Named moves (each a turn or a mirror), then the moves between two rows, first move first; the first pair answered
k_326 (before => after):
[ 17  12   1 -11   8 -34  23  15 -18 -34  -4   3   3  -7  -9  13  16  -5
 -13  15  16 -13   3 -11   0 -25  -3] => [ 12   3  -3 -16   8 -25   3  22  -9 -40 -16  15   3  11 -14   8   6   4
 -16  18   3  12   5 -15  -9 -27 -16]
[  6  14  21   8   8  12  16  -9 -16   7  30   9  12  -8  32  -6 -17 -19
   2  12 -18  -5  13  -7 -26  24  14] => [  3   3  23  11   7  14   8  -3  -9   7  29  17  15   2  32  -3 -17 -18
  -1  13 -27  13  13   0 -32  17   0]
[ -6  11 -15  11 -14 -16  14  -4  -8  11  31   5 -16 -13   3 -19 -11  -1
   1  40  15  29 -16 -27   4  -9   7] => [ -3   9 -17  15 -14 -19  10  -4  -6   9  25   7 -17 -11  -3 -17 -12   1
   5  44   8  31 -16 -27   1 -13   3]
k_729 (before => after):
[  3  -1 -17   7   2  15  11 -12   4  -5   3  -9   5  18  10 -10  -7   7
  19  -8 -38  16  13  18 -11 -10   2] => [ -1  -1 -16  10  -3  15  11  -8   4  -2   3 -10   4  18   3 -10 -10   6
  20  -7 -34   8  16  16  -6  -7   2]
[-17   7  13  -4 -16   5   9  -1  13   5   9   7  10  12   1  -2 -12  16
  -1  15 -14  10  -4  -5  -2   1   7] => [-14   5  17 -10 -10   8  13  -8  10   7  16   7  14   7   4  -4  -8  12
   4  10 -12   9  -4  -8  -2   3  13]
[ -7  -2   0  -8 -15  12   1   8  -8  -1  23  -9  -3   2   7  -3  -4   6
  11  -4 -11   4   3  13  -9   1  10] => [ -5  -6   3  -5 -18  13  -3   8  -6   0  18 -14  -5   7  -1  -4  -5  10
  10  -3 -11   5  -4  10 -10   0   9]
k_293 (before => after):
[-18  -2   3   8  -6  -6   9  -5  21   2  32  -3   2   3  15   0 -18   9
 -18  18 -14  20   6 -18 -17   1  -8] => [ -5  -3 -11   9  17  -2   1  -3  18 -13  -7  11   7   3  -4  29   8  -5
 -30  -7 -14   9   9 -14 -15  -6 -24]
[  4 -10   2  -4 -21 -10 -25  14   5  -7 -28   3 -11   5 -31  17  14  19
   2 -13  -3   0 -22  11   5  -1  -4] => [ -2  -8  10  -3 -31 -11 -14  14   8  13   2  -9 -17   5 -17 -12  -7  38
  14   8   8  11 -25   3   6   2  13]
[  6   7   4 -21 -11 -26   3 -13   9   7   8  -3  15  22 -11  -2  17 -26
   6  -7  20  -8 -19 -12  20  -8  -1] => [-18   8  -3  -3 -11  -5   2 -28  16  14  21 -14   3  24  12 -11 -18 -19
   4  13  19  -2 -18 -12  -2   5   8]
[ 16   4  14  11   9 -17  37  -3  24  14  42   7   6 -13  24  -3  -8  14
  33  24   3  13 -16 -14  -3  22   6] => [  0   2 -22  38  34  12  19 -21  35 -19  -5  16   1 -14  20  32 -11  -4
   3  14   1  11  -3  -3 -29  19 -12]
Now pairs of rows:
(2 to 3 moves a pair)
[ -2 -26   1 -17 -22  -9 -19   5   7   8   8   4  18  23 -10 -14   6  22
  17  13 -16  24  -6  -5  18   4  -9] => [ 16  -2  -7  -3 -15  -1  14   2  -6  -3 -17 -12  11  -4 -12  15  25 -14
  16  -8  13 -36   4   1  39  15  15] -> k_293 then k_293 then k_326
[ 13 -11  13 -27  -7 -38  -6   9  -8   2  10 -14  -5  11  14 -17  32  23
  11  -4  15  -5 -36 -16  31  -3   2] => [ -5   2  -1   9  -1 -14  11 -16  -6   4  21 -33 -20  -6  31 -10   3  16
  -1  14  30 -21 -29 -13  23  10  25] -> k_326 then k_293 then k_326
[ 10 -36  25   2  -3  16 -15  13 -26  15  21   0  -8 -25  26 -14 -12  12
  26 -12  17 -34  -7  25  15  22  23] => [ 17 -53  26 -19   7  13 -41  22 -23   1  -1  20   8   0  11 -11   3  19
  16 -22  -7  -8  -3  26  14   6 -11] -> k_326 then k_293 then k_293
[ 22   9  11   6  14 -32  26  -2  -7  15  34  -8  -2 -12  17 -11  11 -17
   2  11  12  -7  11 -15  20   9  21] => [ 27   9 -13  24  27 -16   8  -8   1 -10 -12   5  -2 -10   3  25  26 -39
 -19  -3  17 -18  18  -7  11  -1   2] -> k_293 then k_293
[ -6  14 -12  25  -9  -9  29   0  -1   8  18  -7  -1 -11  16  -1 -20  -7
   8  11  16  -9  17  -9  14   8  20] => [ 17   1  -8  -8   0 -23   4  21  -5  -9 -12  13  14   5 -15  17  22  -9
   5 -22  -7  10  13  -5  26  -5  -9] -> k_293 then k_326 then k_293
[ 27  15  15 -21  -4 -22  32  14  19  11  37  -8   6  -1  24  -9  -9   1
  10  27   8  28  -5  -9  -7  10  -1] => [ 33  16  -8  -6  16  -9  36  11  16 -18 -11  -8   0 -16  12  30  15 -29
 -13   0  25  -9   8   4  -2  12 -10] -> k_293 then k_326 then k_293
[-25 -15  -4  -8 -22   8 -32   8  -1   0  -7   4   0  19 -21 -15 -13  28
   2   0 -13  13 -17   8  -5  -8 -16] => [-39  -8  -9  20 -15  20 -24  -3   3   7  -7 -10 -13   4  -9 -14 -27  23
  -6  10   2  -2  -7   8 -15   2  -4] -> k_326 then k_293 then k_326
[  5   0 -23  26   2   5   9 -17   5 -13 -21   2   2  -7  24  10  -3  -4
 -13   8  -7   0  12  -5   0  -8   8] => [  8  -7 -10   7 -15  -9   6 -11   9   1   7   9   7   4  21 -12 -12  13
   0  18 -15  23   6 -11   3  -7   8] -> k_293 then k_293 then k_326
